In the rows, 128 means zero.
One turn sends every row of this set to another row. A few are shown first. Where does it send the rows asked after them?
k978: [147 112 152 115  98 146 114 141 100  86 149 149]
k918: [104 153 117 141 119 134 126  97 139 104 112 113]
k369: [117  99 126  93 117 123 135 120 107 143 156 126]
k189: [131 140 107 120 112 179 121 123 118 127  83 150]
k286: [106 107 109  96  95 149 118 132 105 144  95 133]
k794: [123 118  98 134 126 132 127 115 154 139 117 103]
k119: [146 114 161 110  87 174 106 122 107 112 116 149]
k767: [113 147 107 155 132 129 121  97 132 111 122 119]
k377: [129 133 146 124 116 122 138 105  83 102 147 123]
k403: [121 104 115 134 151 129 114 122 151 130 132 115]
k891: [148 129 126 116 140 143 149 110 121 124 167 138]
k276: [122  90 135 102 116 144 143 101 118 141 157 132]
k173: [120 123  88  93 106 147 133 132 137 145 141 130]
k106: [117 140 135 127  97 148 116 112  81 106  89 132]
k105: [148 108 150 120  88 170 100 122  89 101 126 152]
k761: [119 140 126 130 149 110 128 120 139 116 125 117]
k171: [121 147 113 110 117 158 100 130 118 133  86 150]
k839: [122 130 115 142 132 140 107 107 145 137  91 116]
k879: [113 140 101 147 136 131 111 118 135 124  94 127]
k724: [149 100 162  98  98 160 116 123 117 124 152 147]
k599: [136  91 132 104  82 150  90 133 128 126 142 153]
k922: [123 130 123 158 139 144 103 117 135 105  95 117]
k335: [149  98 134 100  79 169 127 149 117 118 124 135]
k23: [110 139 114 126 137 127 115 128 144 124  89 123]
k568: [146 109 126 125  72 154  97 148 112 102 112 146]
k370: [130  95 141 100  89 156 113 130 117 105 163 150]
k256: [134 168 117 140 105 149 130 111 102  91 124 128]
k320: [159 115 152 118  86 161 134 136 103  94 141 130]
k103: [121 125 140 132  95 172 122  97  94 110  90 137]
k114: [147 158 132 143 122 161 137 103 103  97 121 141]
k749: [108 109  98 140 120 155 110 117 153 123 104 112]
k496: [149 121 150 135 124 133 150 118  88  97 135 124]
k193: [104 126  91 135 129 132 118 110 148 136 118 122]
k233: [147 122 154 132  84 147  94 117 106  92 140 150]
k805: [147  92 125 107  80 170 112 140 100 113 123 144]
k796: [131 141 115 156 125 133 125 104 137 112 109 102]
k300: [156 100 143 119  92 156 122 130  91  98 153 139]
k854: [129 114 143 116  78 169 102 128 104  90 129 154]
k148: [131 112 100  96 122 162 136 127 138 152 130 145]
k205: [146  87 140 101  95 161 108 127 104 122 151 149]
k897: [156 101 137 119  90 131 115 140 115 103 163 139]
k93: [125  93 115 101 107 156 134 145 113 141  93 135]
k626: [134  96 135  98  90 158 105 155 112 107 125 155]
k943: [138 142 134 112 143 124 128 113 117 127 163 139]
k25: [122 125 120 157 135 136 124 100 139 100 140 104]
k232: [120 130 106 141 149 116 124 114 140 128 132 122]
k750: [130 128 126 143 145 122 120  99 144 132 128 110]
k187: [ 98 130 104 119 122 130 128 107 156 129 127 113]

k189 turns into k286
k922 turns into k568
k23 turns into k335
Where do these go?
k103 turns into k171
k767 turns into k105
k978 turns into k796

One turn sends every row of this set to another row. A few are shown first. Where does it send the rows asked after them?
k221: [160 119 139 156 133 107 130 114 147 201  83  93 139 115]
k28: [128 113 125  91 116 100 130 165 121 130  87  93 113 159]
k515: [144  96 135 121 132  84 140 162 108 132  85  76 127 141]
k376: [153 127 135 119 114 132 112  99 161 201  86 103 146 127]
k6: [152 131 123  62 119 113 117 137 133 143  84 117 160 139]
k910: [157 138 145 144  79 115 109 130 106 167  62  80 128 153]
k688: [154 124 134 119 110 138 108 109 165 200  89 109 139 129]
k56: [158 124 125  79 147 115 124 151 136 153 108 120 163 137]
k120: [150 108 146  82 148 109 127 133 141 152 100 122 164 113]
k513: [148 121 122  61 113 120 108 140 134 144  91 105 156 155]
k4: [163  89 145 115 150 101 141 143 119 146 107 116 139 107]
k237: [165 124 136 165 115 103 130 135 114 184  71  73 126 126]
k123: [147 134 142 150  87 128 117 131 100 151  59  87 132 151]
k439: [155 136 139 152  79 125 115 131 113 159  63  85 129 153]
k297: [156 126 141 169 112  99 131 128 117 175  66  79 130 131]
k167: [131 103 127 112 126  88 149 157 114 128  76  84 116 135]
k132: [150  93 137 119 122 102 143 155 103 125  89  87 114 122]
k582: [159 122 116  60 107 112 111 141 132 148  88 117 131 141]
k995: [164 123 140 174 112 104 131 136 117 178  71  88 127 133]
k304: [132  99 152 113 137  98 137 169 118 131  98  88 123 132]
k768: [148 138 140 145  81 119 114 121 114 160  59  79 131 155]
k46: [146 139 135 114  80 140 104 104 143 175  71  96 142 152]
k200: [147 114 119  84  98 109 124 154 113 126  79  88 109 143]
k30: [161 113 132 149 131 117 131 116 146 205  91  89 132 114]
k272: [138  91 150 112 151  92 148 145 129 142  96 101 136 109]
k235: [142 129 111  79 105 101 130 151 115 127  68  95 131 153]
k804: [151 119 135 118 111 140 114  97 156 201  94 106 142 134]
k916: [150  89 144 114 159  89 139 148 133 156 104  95 145 117]
k102: [144 125 130 107 115 139 107 110 164 202  84 106 137 126]
k789: [158 119 131 144 140 106 126 123 148 208  81 103 135 113]
k714: [138 135 135 110  81 152 101 114 134 167  70  95 136 147]
k7: [142 118 123  89 103 101 122 155 109 125  77  81 134 164]
k387: [160 124 140 171 124  97 132 137 109 179  67  94 131 131]
k929: [151 105 152 107 156 108 133 159 128 143 112 106 152 116]
k290: [149 134 143 115  78 139  99 106 130 176  76 100 139 157]
k823: [150 135 137 117  77 147  99 114 142 171  75  97 136 150]
k816: [145 129 108  70 122 110 122 154 130 145  94 111 139 164]
k479: [164 117 135 155 131 112 127 123 151 205  87 101 133 119]
k564: [170 108 129  79 139 106 121 134 135 161 105 133 150 121]
k246: [153 103 135  75 147 111 120 136 150 162 107 114 163 127]

k916 turns into k7
k297 turns into k46
Where do these go?
k804 turns into k237
k789 turns into k123
k4 turns into k200
k28 turns into k56
k688 turns into k995
k120 turns into k167

One turn sends every row of this set to another row. A few are shown first. Where does it send the rows asked after them?
k939: [128 110 136 112 127 131 126  83 113  77 118 124 138 114 141 130 102  92
 116  98]
k63: [121 150 119 114 153 149 130 126 136 111 133 118 162 133  98  95 127 125
 122 183]
k632: [112  95 135 117 130 128 136  92 117  99 113 132 140 121 121 114 113 109
 111  87]
k144: [126 105 183 132 147 115 128 122 134 116 151 125 112 105 149 116  99 115
 158 121]
k401: [116 120 127 108 123 113 120 126 153  95 135 180 153 119 112 129  88 109
 153 161]
k780: [125 107 124 151 155 133 157 133 149 121 120 165 159 151 117 126 111 114
 147 113]
k395: [135 116 125 159 166 122 143 127 145 125 124 158 156 158 147 139  90 106
 143 125]
k593: [133  98 125 141 140 115 144 100 143 126 157 142 158 134  97 141 100 126
  87 121]
k520: [124 151 148 118 104 148 152 125 121 106 119 139 152 110 159 120 108  96
 140 181]
k360: [127 119 106 128 127 119 143 129 138  91 136 118 169 102  91 139 134  88
 134 104]
k278: [149 135 130 119 106 115 127 147 108 102 123  96 137 119 144 136  96 103
 103 174]
k371: [135 137 103 124 120  96 131 137 132  93 130 115 160 104 110 140 128  74
 144 124]
k407: [109  98 121 106 124 109 117 139 150  94 127 164 156 119  93 121  98 120
 139 138]
k558: [147 142 137 138 138 174 148 120 109  93 134 106 132 112 150 152  84 100
 121 152]
k740: [137 109 173 135 139  97 126 127 154 122 183 118 142  97 133 135 105 115
 139 145]
k159: [111 147 135 135 134 134 132 122 105 143 130 126 116 111 145 124  72 116
 116 170]
k598: [145  99 184 114 123  98 121 130 140 100 160 122 118 107 134 122 105 118
 141 141]
k592: [120 129 129 120 174 165 121 119 136 103 124 117 167 148 125  98 109 134
 117 169]
k672: [140 123 127 141 136 108 144  83 127 134 159 139 133 131 111 143  93 112
  87 129]
k638: [126 138 117 114 160 149 119 134 125  93 113  91 165 137 120  95 130 117
 122 158]
k977: [124 138 129 105 154 166 125 101 123  92 132 103 154 127 106  99 119 126
 104 163]
k166: [157 117 168 145 144 115 143 133 142 110 174 104 125 102 127 143 116 103
 150 125]
k405: [124 136 128 145 143 135 128 142 135 120 141 114 178 112 168 147  83 104
 123 178]
k398: [128 145 118 131 169 147 133 117 122 125 128  95 152 144 111  97 125 126
 102 159]
k788: [143 115 181 139 137 113 148 133 146 112 152 121 138 111 153 122 128 100
 167 126]

k63 turns into k398
k371 turns into k395
Where do these go?
k407 turns into k593
k405 turns into k558
k598 turns into k740

